Each run below is a few steps of one of 8 hidden systems, one row a step.
j887, trace 1 (8 x 20):
[[-14 -10  19  -3  17  -4   6  -4  -9 -45  -9 -38   2 -27  -9  21 -22  24
   -3  -2]
 [ 15  35   8   7  10  24   5  -3   4 -26  -6 -20  -7 -18  -5  -9  15  -2
  -29 -42]
 [  6  11 -21  -2   6  -6  21  14  15  36  -6 -14   4 -15   7  13  64  11
  -11  -9]
 [ -4 -38   2  11  22  -6  13   1  -4  27  51  -2  10 -29   4  12  -2  27
   15 -13]
 [ 19 -14  17  11  17  38   7  -8   6  19  24  22 -23  25 -19 -29 -11 -22
   15 -34]
 [  3 -25  -5 -18  -1  11  27  -3  18  25 -35  -7 -21  46  -7   6  18 -15
   24  35]
 [-16 -35  20 -18  14 -15  13 -19 -12 -43   6 -34   3  -3  -4  28 -39  20
   30  28]
 [ 18  28  28 -10  12  27 -16 -10  -4 -61 -14 -19 -14  -6 -23  -9 -17 -15
  -12 -39]]
j986, trace 2, 8 rows:
[[-24  24   2  -4  37 -17  19  -2 -19 -16  10 -26 -10  52 -34 -10   5 -30
   40  -5]
 [ 17 -18   9 -23  34  29 -44  34  23  -6  -6 -28  -4 -17 -26  13  15 -12
    1 -15]
 [ 35  -8   8 -28  -1   4  23 -35   4 -17  34 -13  13 -32  28  28  17  26
    5  -4]
 [ -3  39  12 -25  -9 -50   3  -3 -31  -9 -13  38   7   2 -19  12  26   6
   24 -24]
 [ 11  -7  13  11 -25  20 -17  23  13  16 -52  31 -13 -28 -10  -5  -1  15
  -38 -20]
 [ -8 -19  -4  33 -19   9  67 -32   5  16  -7  -8 -10   0  29  -6 -11  28
  -18  15]
 [-46   5   3  25  28 -26  20  12 -25   9   3  -3 -13  42 -36 -16 -12 -12
   31  -6]
 [ 12 -18   8   8  32  53 -29  27  26   8   4 -23 -18   2 -23 -16  -5 -25
   -7 -21]]
j807, trace 3:
[[ 33  -7   5 -21  -8 -13  19  -7   1  44  21  39   8 -31   8  21  53  28
   10 -32]
 [  0 -39  29  -5 -15 -14   7   6 -11  34 -21  62 -16  -3 -25   6 -14  25
   23 -17]
 [  6 -35  29  21 -17  43  24 -12  12   1 -47  19 -37  18 -17 -20 -41   5
   -9  -7]
 [-19   6  -3  13   2   8  54 -23   3 -15 -38 -35 -22  47  -1  -8  -4 -10
    6  28]
 [-43   7  -3   4  42 -21  -1  10 -14 -36  12 -57   5  19 -20   7 -17 -11
   24  17]
 [ 13  17   2  -5  40  18 -22   8   3 -30  40 -45  11 -30  -6   4  12  -7
   -8 -33]
 [ 30  20  -8 -30   8 -14  11  -1   6  18  18  -1  14 -27  10  25  70  14
    3 -24]
 [  0 -34  18 -16  -5 -34  -6  11 -14  27   5  45   8 -28 -12  26   2  36
   25 -12]]
j829, trace 4, 8 rows:
[[-43 -27 -15  19  34 -11 -11   3  -8 -33  45 -67  21   3  13   7 -54  -2
   14  47]
 [ 16  58 -14  -7  30  11 -27 -15  -8 -41  68 -34  18  21   9 -22   1 -51
    7 -19]
 [ 24  29 -38 -49   1 -13 -52  31  18  25   6  -4  27  10  12  17  69 -36
    9  24]
 [ 15 -28  -6 -29 -32 -42 -30  -8  -9  20  40  46  39 -38  40  30  -9  29
   14  30]
 [  8  42  11  17 -48 -17 -21 -19 -29 -10   1  81   4  12  10 -36 -41 -15
  -13 -22]
 [-34  11 -29  26 -35  -4 -12  32  12  27 -73  10 -11  37   4 -20  -5 -22
  -31  49]
 [-55 -34 -18  32   7 -31  27 -10 -14 -10  23 -43  16   3  26   8 -52  24
   10  59]
 [-17  47   1  27  41   3 -17  -6 -28 -43  62 -23   7  29 -15 -37 -35 -44
   12 -32]]
j887, trace 5, 8 rows:
[[ 10  15   4 -53   1 -49 -17   3 -18   4   4  26  16   1 -13  31  38   2
   40  -3]
 [ 11 -45  24   0 -12  19 -41  22  10   2 -15  23  -4 -43  -8   6 -38  23
  -19 -10]
 [ 16  23   4  22 -43  16  46 -36   0   4 -26  31 -15  13  24 -24  -4   7
  -29  -9]
 [-47  16  -4  10  12 -56  25  17 -26  12 -19   0   2  14 -25  11  19  14
   20   1]
 [-28 -22  -4  40  24  17 -30  27   2  -6  24 -30   2 -16  -5 -16 -46  -2
  -17  -2]
 [ 21  40 -23   4  -8  25  13 -23  10   1  21  -9   1  39  27 -29  16 -43
   -8   6]
 [ -4  -2 -14 -47  12 -42 -20  12  -6  12   9  -2  21  15  -5  34  36  -8
   43  31]
 [ 20 -40  24 -13  -4  20 -47   1   4 -23  19  12   9 -35   3   7 -53  11
   -2  -1]]
j109, trace 6 (8 x 20):
[[-35 -49  -4  43   1  -6  18  17   2  37   3   2   0 -18   4  -1 -26  35
   -9  14]
 [-15  -5   5  42  15  23  31 -23  -6  -5  29 -12 -16  36  -1 -36 -44 -18
    6  -6]
 [-13  -2 -12 -16  42   7  -7  14  10  -4   4 -47  -8  47 -23   1  15 -40
   33  22]
 [ 25 -32   4 -42  20   9 -21  -8  13 -23  33 -36  17 -26  15  34   0   7
   18  21]
 [ 46  35  21 -41 -22   2 -23 -31 -11 -47   7  28   6  -5   8   2  -5 -13
    2 -23]
 [ 10  34  -5 -29 -33 -23 -29  24   3   4 -63  31   3  -8  -6  12  39  -1
  -18   2]
 [-16 -10  -7  26 -36 -28  17   6  -5  24 -19  25  15 -47  28  12  -3  52
  -35   8]
 [-33  20   2  62  -8 -12  26  -4 -26  13  11  31  -7  12  -5 -40 -36   3
  -13 -30]]
j146, trace 7 (8 x 20):
[[ 23  24  -9   9 -19  22  -3 -14   7  12  15  24   1  18  21 -29   1 -25
  -15  -9]
 [ -7 -14 -15 -16 -14 -15  -3   9   9  30 -22  11   1  29   5   9  14  -9
   19  41]
 [-16 -30  18   4   4 -11 -10  -7 -17 -24  18   2   5  -4  -4   4 -57  12
   18  13]
 [  9  39   3   6 -13  19  -1 -16   0 -41 -19  -9  -7  14   6 -23 -16 -21
  -24  -8]
 [ -8  10 -20 -21  -2 -19  -6  20  12   3 -33 -28  11  -4   7  25  38   3
   -5  32]
 [-14  -8   8   3  11 -32 -16   3 -21 -12  44   2  26 -40   4  16 -20  27
    9 -11]
 [ 19  44  -3  18 -15  21 -16  -3  -1  -1   8  29  -2   4   6 -36   1 -24
  -29 -37]
 [  1 -15 -30 -10 -14   0  -2  19  27  50 -20   2   4  19  17   7  36  -9
    0  42]]
j352, trace 8 (8 x 20):
[[ 11  27 -13  -8  -1  30  31 -31  20 -39 -21 -58  -9  31  20  -6  10 -25
  -14  28]
 [-27  18  -5 -30   4 -69  16   0 -26 -19 -11 -20  24 -16   1  45  31  31
   23  20]
 [ 18   4  24 -11  -7   1 -68  17  -9 -36  15  22  18 -62  -4   7 -34  14
  -22 -33]
 [ 36  35 -16  21 -32  44  24 -10  33  25 -29   9 -12  -8  32 -27  41  -3
  -60 -23]
 [-35 -33 -15  18  -7 -49  40  17  -9  76  -6  36   4   3   0  14  28  35
   21  17]
 [-10 -40  26  26  20  14 -48  12 -18   0  53  33  -1   3 -25 -28 -82 -15
   24 -20]
 [ 18  34 -20  11  14  61  20 -17  28 -10 -11 -44 -27  67   5 -41  14 -62
  -13   8]
 [-33 -18 -19 -40  16 -61  38  -3  -8   8 -13 -44  16  23   3  53  41  17
   53  66]]
j829, trace 9, 8 rows:
[[-18  25  -2 -25  19 -34  44  -6 -10 -21 -29 -44  -2  11 -14  32  46  13
   20   8]
 [ -6 -21  21   4  37  -2 -34  29  -9 -14  32 -14  11 -59 -25  17 -13  27
    0 -44]
 [ 50  21  -6  13 -16  51  15 -18  27  22  10  13 -10 -10  26 -24  29 -10
  -39 -35]
 [ -9  -6  -6 -19  -5 -38  46   0  -2  45 -33  17  -7  17 -10  26  57  18
   28  14]
 [-16 -60  39  15  17  -3 -13  11 -18   1  18  26  -6 -28 -30   5 -60  32
   22 -24]
 [ 33  14  12  16 -14  69  16 -27  21 -14 -25   4 -32  30   2 -41 -18 -30
  -28 -20]
 [-17  -3  -9 -33   9 -22  40   1   9  -1 -57 -45 -10  26 -10  36  48   8
   22  41]
 [-14 -33  34  -4  35 -16 -18   4 -23 -43  43 -21  15 -59 -18  29 -44  41
   17 -27]]
j109, trace 10 (8 x 20):
[[ 35  -8  15 -20  21  33  70 -53  11 -23  18 -44 -16   8  11  11  23   9
   16 -12]
 [ 10  19  36 -52  38 -24   0  -4 -24 -38  -2  -4  -6   0 -52  29  29   1
   47 -44]
 [ 35 -11  32 -22  -1  34 -22  20  22 -19 -53  -7 -16 -55 -21  22  18  24
  -34 -37]
 [ 18  39   4   2 -34  -6  69 -36  -1  -4 -37   7  -8 -25  23   8  45  39
  -35 -25]
 [-39  20  18  28  19 -52  30  22 -37  16  -8  25  -4 -20 -42   3  20  34
    9 -57]
 [-11 -33  12  59  29  53  16  33  21  33 -14 -14 -31 -23 -27 -24  -9  16
  -33 -46]
 [  6  -6 -10  18  26  29  91 -34  16  24  17 -44 -22  38   9 -10  36  -2
   14  -4]
 [ -7 -29  30 -31  65 -20  16  -4 -21 -11  44 -26  -6  10 -51  27   9   5
   74 -27]]
j282, trace 11 (8 x 20):
[[-23   2   0   0  -5 -18  38 -28 -13 -25 -14 -19  -6  41   6   1 -24  -5
   21  37]
 [-21  26   4 -10  27  -9 -26  14 -10 -47 -12 -39   0  17 -25   2 -12 -26
   10   2]
 [ 25  24 -13 -18   6  22 -17   6  23 -18  -4 -38   9 -21  16  10  34  -9
  -27  -4]
 [  8  17 -11 -16   0 -36  15  -2  -9  15  19   6  22 -31  14  26  49  26
    3 -13]
 [ -6 -10  18   9   4 -16 -30  24 -17  18  17  43   6 -29 -20  -2 -14  14
    4 -39]
 [ 20 -25   2  27 -27  42   5  -5  21  34 -12  33 -16   1  15 -27 -20   1
  -26  -6]
 [-22 -21  -5  14 -11 -15  55 -24  -7  20  -9   2 -10  38   8  -2 -11   9
   20  35]
 [-33  -1  13   3  29 -12 -18   7 -21 -38   8 -24  -3  29 -30  -7 -47 -22
   30   7]]
j807, trace 12:
[[ -1 -70  29  18  20  28  23  17  16  36 -13   5 -24 -29 -25  10  -9  39
    2 -24]
 [ 11 -18  28  13   9  23  73 -41  -4   8   0   7 -34  28 -15 -13  -5   9
   23 -27]
 [-29  -2  18  -8  34  -8  26  13 -10  -9 -41 -24 -29  40 -53   4  10 -11
   35  -8]
 [ -5 -42  19  -8  44  28  12   2  13 -28   2 -65 -13 -11 -21  20 -14  11
   15   1]
 [ 16  22  18 -21  28  -3  39 -33 -13 -39  24 -33  -3 -12  -8  16  24  10
   17 -36]
 [ -8  10  17 -22  24 -30   2  23 -12  -4 -21  -8   1 -30 -35  32  44  27
   13 -36]
 [  5 -48  24  12  10  10  24   3   4  16   2   2  -6 -52  -9  19  -3  51
   -7 -30]
 [  3  -1  26  21   2   5  61 -25 -13  16  -7  25 -24   4 -16 -13   6  22
    5 -44]]
j146, trace 13:
[[ 14 -25 -10  -1   7  -2  35 -41  -3  21  82   3  15  11  37  -1  -7   5
   33  14]
 [  2  27  20 -19  -5 -10  -9  -9 -26 -10 -17  51 -20  59 -37 -25 -15 -40
   36 -20]
 [ 21 -53  14 -22 -11  50 -25  13  38  -5 -55 -17 -21   0  -5  13 -20  -3
  -11  35]
 [ -3  -2   6 -12 -15 -29  54 -52 -16 -43   5 -30  14 -18  35  30 -14  40
    4  29]
 [-26  60  20  10  -2 -39 -15  19 -36 -36 -34  19   1 -18 -37  -4   4   5
  -11 -52]
 [ 12 -11 -18  25   3  43 -25  44  41  34 -15 -22   0 -46  10  -2  31  10
  -59 -14]
 [ -9   0 -33  17   4 -32  51 -20  -6  44  67  -5  27   0  43   5  32  19
   16  14]
 [-21  12  16  15  20 -19 -23  21 -34  18  26  54  -8  41 -49 -33 -24 -33
   42 -40]]
j352, trace 14:
[[ 12  10   8 -20  35 -15  21 -10 -12  -6  42 -20  11 -19  -8  21  38  14
   25 -35]
 [ 38  -5  21 -38  14  13 -23   8   7   4   4  18  -5 -17 -22  14  30  -2
   16 -38]
 [ 42 -27  21 -21 -17  32  29 -24  20  14 -25  20 -20  -2   3   8  15  14
    1  -9]
 [ -7 -16  31   4  -6 -14  45 -19 -18   3 -28  27 -22  10 -23   4 -12  26
   21 -18]
 [-18 -18  30  18  19  15  -1  14  -6 -18 -30  -7 -26  -3 -42  -8 -34   6
    0 -27]
 [ -8 -10   3  24  27  31  36  -1  14  -9  -9 -52 -17  -6  -6  -2   4  10
  -15 -12]
 [-14  -2   1   1  40 -23  27   3 -12   5  34 -30   6 -15 -14  19  28  19
   22 -22]
 [ 25  -9  17 -24  32  12 -29  12   2  -3  34  -2   1 -18 -22   8  13  -7
   17 -38]]
j282, trace 15:
[[ 15   0  -1  -3 -30 -15  23 -16  -5  39   0  54  -2  12  12  -4  16   6
   10  -4]
 [-25 -42  15   6   0 -11  -8  15  -7  13 -20  19 -10  13 -24   2 -38   8
   21  17]
 [  2  -5   6  12 -15  29  -3 -19   5 -32  -8 -12  -6  12  15 -16 -49 -11
  -17  20]
 [-10  39 -18  -5  -4 -13  26 -11  -1 -14 -24 -25   0  33   9  -1  26 -17
   -1  20]
 [-22   5  -5 -10  33 -23 -23  27  -6 -14   9 -38  15 -15 -16  23  13   3
   14   1]
 [ 27  18  -2  -4   0  17 -28   0   5 -11  33   3  15 -32  16  -6   3  -3
  -20 -27]
 [ 17   9 -10  -6 -20  -7  16   0   7  46  -6  36   1   0  11   1  44   5
   -2  -8]
 [-20 -44  13   7   3 -20  -2  13 -10  21   5  20   0  -8 -13  10 -27  25
   21   9]]
j986, trace 16, 8 rows:
[[ -9  27 -29  24 -15  -1 -11  23   8  24 -10   2  11  -7  17 -13  20  -5
  -36   3]
 [-17 -27 -21  27  -5  -8   5   7   3  40  30   5  13  -4  24  -4 -13   9
   -1  25]
 [ -6   3  -2  12   5   0 -16  -4 -13   8  37  22   2  36  -3 -28 -30 -32
   20   3]
 [ 21   2 -13 -22  -5  29 -33   7  24   4  -8  -7  -2  32   6  -9   5 -41
    3  26]
 [  6 -28  -2 -36  -6 -11 -11 -14   5 -21   6 -21  16  -5  22  29 -16   8
   19  51]
 [ -9  33  16 -16  -8 -33 -27 -11 -30 -56   1   8  16  -9  -3   8 -31  -1
    7  -3]
 [  5  49 -14   4 -25   1 -25  17   8 -19 -40  -3   9 -25  14  -4  20  -3
  -53  -7]
 [-23 -11 -26  29 -19 -26  22   6   3  28   4  -8  21 -32  37  12   8  39
  -26  26]]

Which system made each run below?
trace 17:
[[ 19 -42   5   8   7  60 -14  -1  31  -9   4 -28 -12  -2   8 -11 -36 -11
  -15  13]
 [ 16  26   0 -32  -1 -10  44 -42  -3 -31  -3 -28  -1  24  14  16  29  -7
   19  15]]

j829
trace 18 (2 x 20):
[[ 11  20 -23 -10 -13  -3 -84  30   2  18  34  38  26  12  11 -22 -10 -45
    2  10]
 [ 27   2 -36 -11 -45  21  -9 -17  29  26  -9  14   6  40  53 -15   3 -33
  -12  63]]

j352
trace 19 (2 x 20):
[[ -5  55 -24 -30  54 -24   9  11  -2 -16  24 -65  15  12 -14  20  80 -23
   23 -13]
 [ 16 -29   9 -33  24 -21 -50  39   1  27  34  13  25 -68 -14  40  33  32
   14 -33]]

j986
trace 20:
[[-28  25 -17   4 -31 -46  53 -12 -13  17 -51  13  -4  33  10   7  28  12
    5  32]
 [-56 -33  12  38  23 -36  -8  28 -29  -4  16  -4  10 -31 -23   8 -51  36
    6  -5]]

j109
trace 21, 2 rows:
[[-44 -17 -14  -2  -5 -21 -28  31   0   2 -48 -12  -2  39 -16   4 -26 -20
   12  61]
 [-20  -6  -9  15  -8  -4  -9 -21  -7 -53  22 -40  21 -12  35   2 -61   6
  -15  43]]

j352
trace 22 (2 x 20):
[[-15   0  -5  49  16  -7  39  -1 -11  42  42  13  -1 -14   3 -19  11  20
   -5 -40]
 [ -7 -19  -4  12  41  15 -20  34   5  47  34   6 -10  25 -34 -20  10 -29
   27 -25]]

j352
trace 23, 2 rows:
[[ -1 -24  15  42 -15  49  -6  -1  10  -5 -22  10 -24   1  -3 -34 -61  -4
  -32  -8]
 [-37  17 -22  44  12  -2  58  -4   0  14 -12 -40 -12  32   2 -17  13  -4
   -9  10]]

j352
trace 24 (2 x 20):
[[ -9   8   1  19  14 -32  13  -8 -26  12  64  14  21 -28   7   1   1  23
   11 -33]
 [  6  -6   2  20  16  27 -26  29   9  46  14  33 -15  22 -27 -33   1 -29
    6 -37]]

j887
trace 25:
[[ 29  -8  12 -13   9  18  21 -40  -1 -25  44 -15   4 -11  18   5  -8   6
   11 -10]
 [  5  40   0 -38   3 -32  -3   0 -15  -8 -15  11   4  19 -17  12  42 -14
   23  -9]]

j986
trace 26 (2 x 20):
[[-13  -8   2  -3  27 -24  -5  35  -3  18  -3 -13   9 -43 -21  28  37  32
    2 -27]
 [ 30 -30  15  10  12  33 -10   0  11  18  45  11   0 -40   4  -5  -7  14
   -9 -40]]

j352
trace 27:
[[-10  26  -6  -2  -9 -17 -35  18  -5 -30 -15 -13  17 -26   8  10  -6   3
  -26   6]
 [  7  18 -19  13 -22   0  -9   6   8   8   0   0  17 -32  32   0  13  13
  -38   1]]

j352
trace 28, 2 rows:
[[-37  87 -38  24  28 -44  13  24 -22   6  16 -28  19  17  -8 -13  61 -24
   -5 -25]
 [ -3 -25 -16  -5  52   6 -72  64  15  50  51  -6  14 -14 -26   2  25 -25
   20 -18]]

j146
trace 29 (2 x 20):
[[ 29  30   7 -20  13  18   5 -32  -3 -29  32  -9  -5  28   1 -14   5 -34
   17 -19]
 [ 17  -8  -1 -49   7  -3 -22  21  16  10 -34  -6  -2   4 -16  30  44  -7
   20  15]]

j887
trace 30:
[[-18  21 -34  45   8  14  15  -6   6  10  40 -31   7  24  28 -34 -10 -27
  -18  13]
 [-17  -6 -32  -4  30 -15 -31  28   5  33  43 -18  17  31  -1  -4  15 -35
   31  31]]

j986
trace 31:
[[-16  -6   2   3   1  -2   7 -22 -10 -35   9 -21   1  27   8  -5 -47 -11
   15  31]
 [ -2  47  -3  -5  13   1 -21   4  -6 -45  -4 -30   4   7  -5  -8   1 -25
  -10 -11]]

j807
trace 32, 2 rows:
[[-36 -16   8  -1 -23 -46 -24 -11 -32 -46   7   6  25  -9  18  15 -78  19
   13  48]
 [  2  66  13  10 -21   5 -50   1 -18 -57 -23  23  -2   6 -10 -35 -38 -36
  -32 -30]]

j887
trace 33, 2 rows:
[[-23 -61  -2   2 -12 -13 -36  10  -4  20  18  25   9  23   8  -2 -69  -6
   32  57]
 [ 12  26   5  -3 -13  28 -36 -28  -6 -59  12  -7  -1  41  11 -33 -65 -51
   -1  17]]

j986
trace 34 (2 x 20):
[[ 12   4   9 -44 -20  -8   9  -9   4 -10 -58  10 -11  24  -8  20  22  -3
   16  24]
 [-14 -21  25  -9  -6 -20 -14   3 -14 -40 -23  -6   6 -43  -5  27 -37  37
   -7   6]]

j829
trace 35:
[[ 39 -20   5 -29  10  15   1  -9  12  27  34  17   1   0   5   9  27  -5
   26  -9]
 [ 29 -14  22 -38 -17  -4  -3 -13  -2   8 -14  46  -8   8  -9  11   7   1
   25  -6]]

j829
trace 36, 2 rows:
[[  8 -21 -12  22  -5  46 -56  23  23  20  18  11   0  13   9 -35 -42 -35
  -17  14]
 [ -2  16 -37  11 -14   2  47 -31  11  18  12 -20   2  55  39 -17  15 -26
    4  48]]

j352
trace 37 (2 x 20):
[[-69  35  -9   2  11 -78   5   3 -44 -48  -9 -33  23  18 -11  18 -22   5
   25  36]
 [-14  15   3  37  34  23 -55  38   1 -38  32 -43  14 -59  -8 -11 -31  -1
  -48 -43]]

j807
